In the data rows, 128 means zero.
How far apart are the two rows of each pair, measured in a hidden way? 0 means very close, and 30 very far. Two or three weighted sums of its numbers give each row a place; it is the straight-line distance between the places.
tensor([100, 183, 103, 141, 157, 100, 158,  91, 124, 159, 174])
tensor([123,  92, 127, 150, 122, 125, 107, 152,  61, 141, 128]) ~ 11
tensor([138, 165, 131, 162, 160, 116, 145, 107, 151, 143, 154])
tensor([118, 126, 178,  70,  64, 136, 136, 119, 152, 127,  86]) ~ 11
tensor([105, 150, 110, 121, 190, 114, 118, 159, 131, 117, 142])
tensor([ 93, 102, 138, 101, 106, 127,  52, 141,  85, 113, 180]) ~ 19
tensor([124, 188, 117, 161, 105, 111, 172, 128, 128, 128, 128])
tensor([167,  77, 134, 146, 147, 126, 153, 123, 154, 130, 210]) ~ 5
tensor([163, 119,  98, 170, 125, 165, 161, 138, 169, 138, 122])
tensor([113, 115, 124,  88, 124, 141,  40, 144,  96, 105, 159]) ~ 14
tensor([ 90, 135, 182,  72,  56, 132, 129, 102, 169, 123,  86])
tensor([ 97,  97, 109, 108, 101, 146,  76, 146,  89, 150, 193]) ~ 17
tensor([191,  96, 146, 118, 167, 148, 152, 146, 144, 128, 128])
tensor([107, 138, 180,  71,  67, 138, 128, 121, 179, 126,  73]) ~ 8
tensor([104, 142, 125, 161, 121, 136, 145,  48, 149, 135, 107])
tensor([126,  96, 112, 138, 151, 125, 125, 184,  44, 113, 131]) ~ 9
tensor([ 84, 104, 135,  95, 100, 140, 128, 128, 128, 128, 128])
tensor([112, 159, 130, 168, 165, 124, 126,  97, 111, 122, 135]) ~ 19
tensor([167, 166,  90, 173, 150, 129, 151, 120, 145, 133, 141])
tensor([125, 156, 168,  58,  80, 139, 116, 118, 187, 119,  58]) ~ 7
tensor([ 79, 110, 112, 130, 166,  97, 125, 164, 113, 112, 156])
tensor([138, 123, 183,  75,  83, 145, 145, 147, 136, 130,  79]) ~ 18
tensor([130, 152, 121, 115, 117, 103, 119, 120, 153, 134,  93])
tensor([174,  82, 150, 133, 162, 142, 154, 139, 139, 130, 137]) ~ 8
tensor([107, 110, 119, 110,  92, 157,  91, 141, 101, 144, 199])
tensor([134,  76, 139, 118, 120, 144, 109, 146, 106, 163, 145]) ~ 11
tensor([167,  64, 159, 127, 150, 155, 166, 146, 150, 127, 137])
tensor([127, 129, 137,  82, 123, 147,  46, 141, 101,  96, 156]) ~ 5
tensor([188,  94, 152, 128, 155, 148, 166, 139, 159, 128, 128])
tensor([123, 102, 121, 138, 115, 122,  94, 173,  64, 113, 125]) ~ 8
tensor([158, 131, 173,  59,  82, 164, 139, 138, 147, 117,  78])
tensor([155, 126, 112, 120, 128, 116, 116, 140, 132, 144, 103]) ~ 15
tensor([120, 115, 117, 119, 105, 169,  96, 142, 114, 137, 189])
tensor([134, 117, 112, 128, 109, 112, 127, 128, 113, 158, 122]) ~ 19
tensor([190, 150,  85, 167, 143, 151, 157, 134, 156, 148, 102])
tensor([136, 154, 108, 174, 113, 128, 167,  95, 150, 141, 141]) ~ 16
tensor([144, 185, 134, 157, 187, 144, 109, 142, 121, 109, 127])
tensor([163, 151,  86, 178, 147, 133, 144, 128, 128, 128, 128]) ~ 14
tensor([ 91, 121, 135, 165, 115, 148, 144,  53, 165, 123, 113])
tensor([168,  73, 157, 127, 155, 153, 157, 138, 156, 124, 152]) ~ 4
tensor([146, 124, 192,  70,  89, 154, 147, 141, 144, 117,  78])
tensor([115, 178, 117, 153, 122, 135,  96, 177, 114, 120, 107]) ~ 20
tensor([ 99, 127, 203,  83,  81, 142, 159, 138, 129, 128, 128])
tensor([177, 167,  88, 174, 149, 138, 149, 140, 156, 127, 139]) ~ 25
tensor([ 92, 122, 188,  85,  79, 131, 134, 127, 147, 129,  84])
tensor([180, 138,  92, 163, 130, 155, 162, 134, 165, 142, 106]) ~ 26
tensor([ 83, 155, 137, 111,  81, 105, 128,  76, 158, 134,  92])
tensor([123, 130, 141,  95, 136, 147,  54, 152, 110, 128, 128]) ~ 10
tensor([117,  82, 120, 148, 133, 117, 128, 128, 128, 128, 128])
tensor([141, 123, 137,  94, 146, 130,  78, 153, 109, 128, 128]) ~ 2
tensor([139,  94, 132, 143, 110, 114,  94, 141,  66, 154, 142])
tensor([175, 103, 122, 139, 137, 131, 140, 128, 136, 128, 173]) ~ 19
tensor([117, 166, 140,  97, 101, 108, 132,  97, 181, 132,  69])
tensor([149,  96, 111, 123, 124, 137, 128, 128, 128, 128, 128]) ~ 7
tensor([169, 154,  97, 171, 139, 135, 152, 141, 155, 126, 143])
tensor([153,  94, 123, 137, 115, 153, 135, 128, 128, 128, 128]) ~ 8
tensor([122, 129, 188,  71,  89, 133, 145, 143, 152, 128, 128])
tensor([108, 107, 122, 149,  96,  97,  78, 146,  49, 130, 131]) ~ 20
tensor([177, 144, 114, 141, 141, 120, 185, 172, 103, 128, 103])
tensor([ 86, 113, 105, 132, 125, 111, 147,  59, 128, 128, 128]) ~ 4
tensor([ 96, 112, 130, 160,  84, 107,  80, 141,  54, 130, 143])
tensor([143, 142, 203,  69,  93, 161, 154, 152, 151, 115,  72]) ~ 22
tensor([104, 123, 135,  82,  90, 141, 143, 119, 170, 118,  65])
tensor([110, 131, 124, 118, 185, 112, 121, 128, 128, 128, 128]) ~ 14
tensor([159, 183, 125, 148, 147, 116, 146, 101, 160, 121, 127])
tensor([183,  93, 139, 140, 134, 135, 152, 138, 146, 128, 128]) ~ 2
tensor([123, 112, 136,  91, 133, 139,  49, 136,  91, 116, 161])
tensor([144, 173, 134, 157, 154, 121, 144, 113, 158, 138, 148]) ~ 9
tensor([ 97, 153, 144, 104,  86, 120, 132,  78, 169, 124,  86])
tensor([163, 146, 117, 145, 121, 129, 193, 164, 106, 129, 119]) ~ 3
tensor([109, 170, 116, 152, 120, 141, 106, 171, 115, 114, 114])
tensor([124, 144, 141,  67,  91, 131, 137, 123, 176, 124,  52]) ~ 15
tensor([121, 176, 135, 171, 178, 136, 131, 136, 100, 126, 151])
tensor([160, 137, 162,  85, 157, 128,  68, 151, 122, 104, 169]) ~ 12
tensor([117, 114, 138, 122,  84, 126, 132,  81, 161, 132,  75])
tensor([106, 158, 114, 127, 185, 103, 129, 148, 116, 128, 144]) ~ 20
tensor([114, 108, 111,  99, 110, 146,  64, 145, 101, 135, 178])
tensor([105, 136, 100, 115, 190,  88, 102, 162, 117, 118, 132]) ~ 8
tensor([120, 132, 203,  79,  83, 159, 156, 142, 144, 117,  87])
tensor([118, 102, 135, 118,  94, 112, 122,  72, 150, 131, 128]) ~ 19
tensor([ 87, 119,  93, 143, 148, 121, 156,  63, 139, 150,  78])
tensor([151, 160,  93, 184, 127, 140, 156, 127, 145, 136, 128]) ~ 4
tensor([125, 168, 121, 170, 117, 135, 178,  92, 128, 128, 128])
tensor([105, 109, 130, 151,  88, 113,  83, 135,  59, 126, 146]) ~ 13
tensor([116,  99, 136, 123, 104, 119, 128, 128, 128, 128, 128])
tensor([136,  97, 122, 133, 172, 139, 121, 193,  75,  89, 129]) ~ 15
tensor([162,  83, 141, 149, 137, 131, 128, 128, 128, 128, 128])
tensor([166, 143, 117, 150, 132, 127, 188, 168, 106, 128, 128]) ~ 10
tensor([145, 122, 111, 154, 131, 107, 170, 162,  83, 134, 124])
tensor([133, 117, 103, 137, 159,  94, 130, 179,  26, 114, 122]) ~ 7
tensor([ 93, 105, 130, 135,  89, 120, 141,  65, 143, 139,  92])
tensor([151,  80, 130, 148, 112, 138, 150, 143, 126, 138, 161]) ~ 8
tensor([ 98, 121, 145,  84,  76, 144, 149, 111, 154, 123,  87])
tensor([155,  88, 128, 142, 127, 123, 144, 132, 118, 136, 149]) ~ 16
tensor([111,  96, 122, 117, 167,  96,  99, 154,  87,  84, 142])
tensor([136, 193, 109, 138, 176, 115, 149, 101, 146, 146, 147]) ~ 17
tensor([144, 146,  93, 181, 133, 143, 147, 123, 161, 128, 128])
tensor([120, 165, 122, 175, 135, 105, 146,  91, 135, 151, 166]) ~ 24
tensor([172, 147, 100, 176, 144, 156, 153, 143, 163, 119, 150])
tensor([103, 120, 127, 168, 142, 145, 140,  54, 161, 126, 103]) ~ 15
tensor([146,  96, 158,  97, 146, 157,  57, 143, 117, 135, 128])
tensor([ 94, 125, 162,  79,  72, 119, 134, 112, 163, 135,  73]) ~ 4
tensor([152, 112, 122, 117, 109, 147, 152, 142, 110, 167, 118])
tensor([ 71, 129, 111, 155, 126, 134, 165,  45, 137, 134, 105]) ~ 11
tensor([127, 111, 124, 115, 170, 100,  92, 143, 128, 128, 128])
tensor([ 85, 130, 109, 146, 123, 128, 153,  56, 140, 142,  91]) ~ 7
tensor([134, 180,  97, 162, 129, 102, 165,  73, 138, 141, 139])
tensor([135, 120, 139, 110, 102, 109, 129,  69, 149, 128, 128]) ~ 8
tensor([141, 158, 104, 170, 123, 138, 174,  98, 151, 139, 135])
tensor([115, 177, 101, 143, 175, 106, 156, 104, 137, 162, 160]) ~ 12
tensor([129, 114, 143,  85, 131, 145,  54, 144, 103, 128, 128])
tensor([174,  98, 129, 140, 128, 135, 156, 143, 129, 133, 160]) ~ 5
tensor([103, 149, 155,  78,  74, 120, 122, 106, 173, 130,  76])
tensor([ 90, 121, 117, 118, 178, 110, 118, 164, 127, 102, 141]) ~ 18
tensor([134, 136, 107, 129, 134, 110, 107, 136, 146, 139, 107])
tensor([121, 102, 123, 114,  99, 159,  98, 148, 111, 139, 186]) ~ 7
tensor([110, 106, 137, 153,  85, 118,  85, 133,  61, 127, 149])
tensor([140,  83, 139, 116, 133, 145,  90, 143, 108, 162, 146]) ~ 21
tensor([114, 163, 135, 169, 155, 146, 138,  93, 139, 118, 129])
tensor([116, 107, 131,  84, 120, 135,  54, 147,  93, 107, 128]) ~ 9
tensor([181, 149,  95, 171, 138, 166, 154, 136, 169, 132, 121])
tensor([ 83, 112, 102, 112, 146, 105, 131, 159, 113,  97, 157]) ~ 16
tensor([125, 114, 138, 112,  95, 116, 135, 128, 128, 128, 128])
tensor([109, 143, 189,  73,  76, 127, 128, 128, 128, 128, 128]) ~ 10
tensor([ 85, 139, 165,  83,  57, 138, 134, 128, 128, 128, 128])
tensor([110, 142, 208,  84,  82, 151, 168, 139, 130, 122,  87]) ~ 10
tensor([100, 104, 129, 148, 111, 109, 135,  60, 140, 143,  89])
tensor([133, 119, 143, 115,  88, 126, 135,  81, 160, 128,  69]) ~ 9
tensor([110, 142, 151,  62,  82, 130, 129, 116, 173, 126,  62])
tensor([185, 134,  87, 164, 140, 136, 155, 127, 149, 143,  95]) ~ 11
tensor([101, 186, 104, 137, 159,  91, 154,  73, 119, 128, 128])
tensor([170, 157, 101, 180, 140, 151, 160, 138, 161, 128, 128]) ~ 19
tensor([145, 111, 173,  65,  77, 158, 146, 128, 128, 128, 128])
tensor([143, 189,  94, 127, 191, 105, 141, 102, 148, 147, 136]) ~ 15
tensor([117, 164, 135,  90, 101, 121, 124, 107, 185, 134,  69])
tensor([138, 130, 143,  71,  97, 156, 138, 135, 177, 118,  57]) ~ 12
tensor([143, 126, 195,  67, 108, 135, 153, 157, 141, 128,  58])
tensor([155, 124,  94, 178, 125, 158, 154, 120, 157, 141, 124]) ~ 21
tensor([108, 103, 138, 127, 158, 102, 108, 153, 101,  79, 145])
tensor([ 85, 128, 111, 124, 170,  92, 107, 148, 106, 107, 150]) ~ 14
tensor([181,  96, 115, 131, 137, 121, 131, 152, 123, 136, 125])
tensor([117, 131, 111, 107, 183,  93, 102, 159, 111,  96, 127]) ~ 15
tensor([127, 190, 124, 158, 152, 132, 109, 150, 112, 128, 128])
tensor([118, 124, 142, 116,  89, 116, 133,  79, 156, 128,  76]) ~ 19
tensor([ 92, 112, 132,  92,  97, 129,  47, 133,  85, 108, 174])
tensor([138, 118, 109, 130, 129, 118, 114, 141, 135, 144, 115]) ~ 13
tensor([173,  91, 127, 143, 127, 148, 147, 155, 137, 133, 137])
tensor([113, 122, 137,  67,  86, 155, 142, 123, 188, 103,  55]) ~ 20
tensor([136, 128, 107,  95, 108, 165,  77, 148, 115, 136, 178])
tensor([139, 141, 123, 126, 112, 116, 122, 134, 128, 128, 128]) ~ 19
tensor([144, 124, 110, 155, 122, 107, 185, 162,  94, 142, 123])
tensor([ 72, 108, 111, 129, 157,  99, 129, 155, 108, 112, 162]) ~ 18
tensor([116, 196,  92, 140, 176,  83, 144,  83, 118, 159, 158])
tensor([105, 170, 116, 148, 150,  98, 152,  91, 134, 148, 168]) ~ 7
tensor([173, 132,  81, 174, 139, 141, 150, 128, 154, 150, 109])
tensor([145, 133, 185,  63,  75, 163, 136, 139, 176, 117,  74]) ~ 17
tensor([116, 105, 110, 149, 137, 115, 154, 176,  41, 121, 143])
tensor([144, 187, 120, 158, 153,  86, 128,  86, 132, 141, 145]) ~ 17
tensor([ 90, 108, 112, 125, 172,  98, 126, 169, 117, 115, 148])
tensor([104, 193, 103, 161, 130, 112,  95, 148,  85, 131, 122]) ~ 15
tensor([ 74, 124, 116, 151, 128, 138, 166, 128, 128, 128, 128])
tensor([154,  86, 166, 129, 144, 154, 165, 125, 143, 122, 149]) ~ 19
tensor([141, 127, 169,  60,  75, 161, 143, 131, 148, 117,  85])
tensor([113, 185, 109, 147, 165,  83, 152,  81, 119, 155, 162]) ~ 23
tensor([159,  66, 122, 148, 143, 122, 139, 129, 134, 135, 184])
tensor([116, 195, 112, 156, 140, 123,  96, 147, 128, 128, 128]) ~ 15
tensor([116, 110, 140,  80, 117, 135,  56, 152,  96, 102, 157])
tensor([121, 109, 112, 110, 166, 107, 112, 163, 106,  81, 138]) ~ 8
tensor([121, 105, 178,  84,  65, 160, 154, 134, 148, 128, 101])
tensor([104, 104, 130, 126,  87, 108, 134,  74, 139, 144,  86]) ~ 18
tensor([ 99, 123, 138, 138,  88, 132, 136,  55, 142, 130,  99])
tensor([113, 149, 189,  74,  91, 143, 143, 128, 150, 128, 128]) ~ 16
tensor([103, 136, 123, 135, 100, 108, 120, 118, 144, 136, 128])
tensor([137,  96, 114, 118, 110, 140, 138, 131,  91, 172, 124]) ~ 10
tensor([ 95, 113, 125, 113, 159, 103, 106, 155, 113, 128, 128])
tensor([136, 132, 160,  72,  92, 164, 146, 129, 169, 111, 128]) ~ 18
tensor([120, 188,  97, 132, 180,  89, 139,  98, 124, 147, 149])
tensor([ 93,  95, 118, 110,  96, 151,  72, 141,  97, 135, 197]) ~ 12
tensor([101,  84, 128, 120, 149, 104, 114, 162,  96,  81, 151])
tensor([130,  88, 128, 149, 109, 119,  94, 144,  68, 156, 147]) ~ 27
tensor([130, 113, 121, 144, 105, 109,  76, 141,  64, 139, 133])
tensor([158,  84, 147, 126, 150, 146, 151, 129, 138, 135, 147]) ~ 18
tensor([ 90,  82,  99, 123, 163,  94, 113, 161,  97, 102, 151])
tensor([133, 169, 106, 168, 135, 120, 165,  87, 155, 138, 137]) ~ 13
tensor([110, 162, 131, 176, 172, 136, 124, 134, 104, 125, 153])
tensor([ 91,  92, 141, 106, 114, 144,  48, 136,  93, 122, 185]) ~ 8
tensor([116, 183, 115, 155, 131, 133, 101, 167, 110, 115, 112])
tensor([172, 138, 181,  62, 104, 154, 146, 155, 148, 128,  62]) ~ 15
tensor([ 94, 147, 104, 127, 192,  90, 109, 153, 106, 123, 142])
tensor([185,  80, 127, 143, 158, 135, 128, 128, 128, 128, 128]) ~ 23
tensor([102, 152, 167,  82,  74, 127, 132, 101, 182, 117,  78])
tensor([ 89, 134, 142,  94,  74, 144, 157, 105, 160, 122,  85]) ~ 9
tensor([119, 191, 111, 136, 169, 116, 155,  92, 141, 143, 161])
tensor([133, 137, 172,  52,  83, 134, 117, 128, 128, 128, 128]) ~ 11
tensor([121, 131, 132,  96, 138, 121,  52, 136,  88, 122, 177])
tensor([101, 128, 137,  82,  80, 144, 156, 119, 169, 123,  69]) ~ 21
tensor([180, 130,  86, 176, 151, 161, 146, 142, 167, 146, 110])
tensor([137, 159,  94, 194, 132, 137, 153, 121, 131, 137, 128]) ~ 16
tensor([158, 206, 130, 152, 149, 114, 140, 128, 128, 128, 128])
tensor([151,  86, 143, 136, 129, 153, 155, 128, 128, 128, 128]) ~ 10
tensor([126, 123, 125, 159, 110, 120, 181, 159, 128, 128, 128])
tensor([106, 176,  97, 148, 177,  85, 145, 128, 128, 128, 128]) ~ 4
tensor([139, 123, 120, 160, 116, 121, 182, 157, 128, 128, 128])
tensor([121, 103,  91, 105, 180, 115, 121, 183, 132,  92, 128]) ~ 22
tensor([137, 182, 116, 144, 158,  87, 144,  92, 129, 148, 128])
tensor([120, 123, 120, 140, 108, 108, 111, 130, 135, 134, 125]) ~ 11
tensor([104, 137, 173,  67,  68, 124, 121, 113, 128, 128, 128])
tensor([107, 133, 125, 175, 151, 147, 140,  55, 166, 126, 103]) ~ 9
tensor([110, 124, 210,  82,  90, 146, 162, 151, 138, 121,  83])
tensor([140, 181, 101, 156, 117, 110, 163,  84, 147, 129, 142]) ~ 20
tensor([ 88, 108, 133,  95, 105, 137,  55, 137,  81, 112, 178])
tensor([157,  83, 122, 134, 152, 119, 112, 180,  70, 132, 117]) ~ 9
tensor([111, 148, 144,  86,  91, 113, 130,  96, 190, 117,  67])
tensor([137, 136, 119, 128, 123, 109, 114, 139, 153, 132, 128]) ~ 9
tensor([161, 152,  94, 172, 148, 150, 155, 136, 170, 133, 143])
tensor([129, 106, 108, 139, 164, 118, 127, 187,  37, 107, 125]) ~ 22
tensor([197,  95, 136, 145, 176, 134, 154, 130, 156, 128, 185])
tensor([ 96, 127, 142,  85,  78, 140, 148, 103, 163, 116,  74]) ~ 13
tensor([146, 112, 117, 106, 118, 155, 100, 148, 118, 134, 166])
tensor([ 96, 182, 100, 142, 165,  91, 150,  87, 114, 152, 128]) ~ 16
tensor([123, 107, 109, 104,  97, 151,  90, 152, 128, 128, 128])
tensor([119,  81, 122, 153, 135, 124, 111, 163,  56, 131, 147]) ~ 25
tensor([ 96, 111, 136, 129,  76, 127, 146,  68, 141, 141,  98])
tensor([104, 112, 134, 150,  89, 118,  82, 128, 128, 128, 128]) ~ 10
tensor([125, 130, 141,  84, 124, 156,  53, 146, 103,  91, 154])
tensor([176,  88, 111, 133, 137, 126, 135, 155, 128, 128, 128]) ~ 11
tensor([152, 102, 127, 139, 127, 126,  93, 156,  76, 154, 133])
tensor([138, 155, 132, 161, 192, 141, 118, 151, 118, 120, 129]) ~ 19
tensor([123, 120, 150, 100, 145, 124,  55, 139, 106, 114, 180])
tensor([148,  78, 168, 131, 138, 151, 128, 128, 128, 128, 128]) ~ 3
tensor([160, 157, 109, 171, 143, 146, 164, 118, 166, 123, 143])
tensor([141,  95, 116, 126, 102, 122, 129, 137, 106, 139, 161]) ~ 12
tensor([120, 120, 114, 132, 116, 109, 116, 128, 128, 128, 128])
tensor([139, 168, 106, 154, 119, 107, 170,  85, 150, 133, 134]) ~ 8
tensor([157, 195, 129, 154, 158, 111, 133,  95, 146, 136, 144])
tensor([124, 126, 129, 148, 131, 150, 142,  75, 178, 125,  85]) ~ 17
tensor([102,  98, 125, 154,  88,  99,  79, 141,  52, 140, 145])
tensor([118, 127, 122, 173, 155, 161, 143,  68, 179, 128,  98]) ~ 29
tensor([146, 190, 125, 161, 152, 102, 127,  86, 140, 134, 147])
tensor([125, 136, 122, 169, 165, 148, 142,  71, 170, 131,  92]) ~ 18
tensor([106, 151, 142, 181, 165, 141, 131, 131, 110, 125, 157])
tensor([103, 135, 105, 141, 143, 135, 141,  51, 156, 125,  84]) ~ 24
tensor([ 97, 132, 128, 182, 143, 144, 138,  71, 156, 133, 124])
tensor([123, 164, 114, 154, 107, 119, 151, 156,  98, 126, 124]) ~ 2
tensor([123,  93, 114, 145, 159, 113, 125, 189,  50, 111, 135])
tensor([146, 123, 147,  94, 159, 135,  59, 151, 120, 128, 128]) ~ 10
tensor([130, 127, 121, 137, 116, 137, 120, 148, 149, 142, 128])
tensor([149, 158,  85, 184, 132, 124, 150, 124, 134, 136, 160]) ~ 9
tensor([110,  94, 136, 152,  93, 116,  79, 150,  71, 119, 132])
tensor([114, 119, 133, 123,  80, 124, 138,  72, 150, 135,  82]) ~ 14
tensor([118, 101,  94, 104, 173, 101, 124, 175, 122,  95, 130])
tensor([156,  60, 147, 138, 139, 139, 155, 129, 157, 118, 191]) ~ 16
tensor([ 94, 121, 206,  82,  72, 135, 168, 143, 125, 133,  94])
tensor([ 86, 153, 108, 123, 173,  97, 109, 149, 113, 115, 148]) ~ 18
tensor([105, 133, 124, 162, 131, 144, 138,  51, 159, 128, 128])
tensor([132, 126, 199,  71, 102, 135, 160, 155, 130, 129,  67]) ~ 11
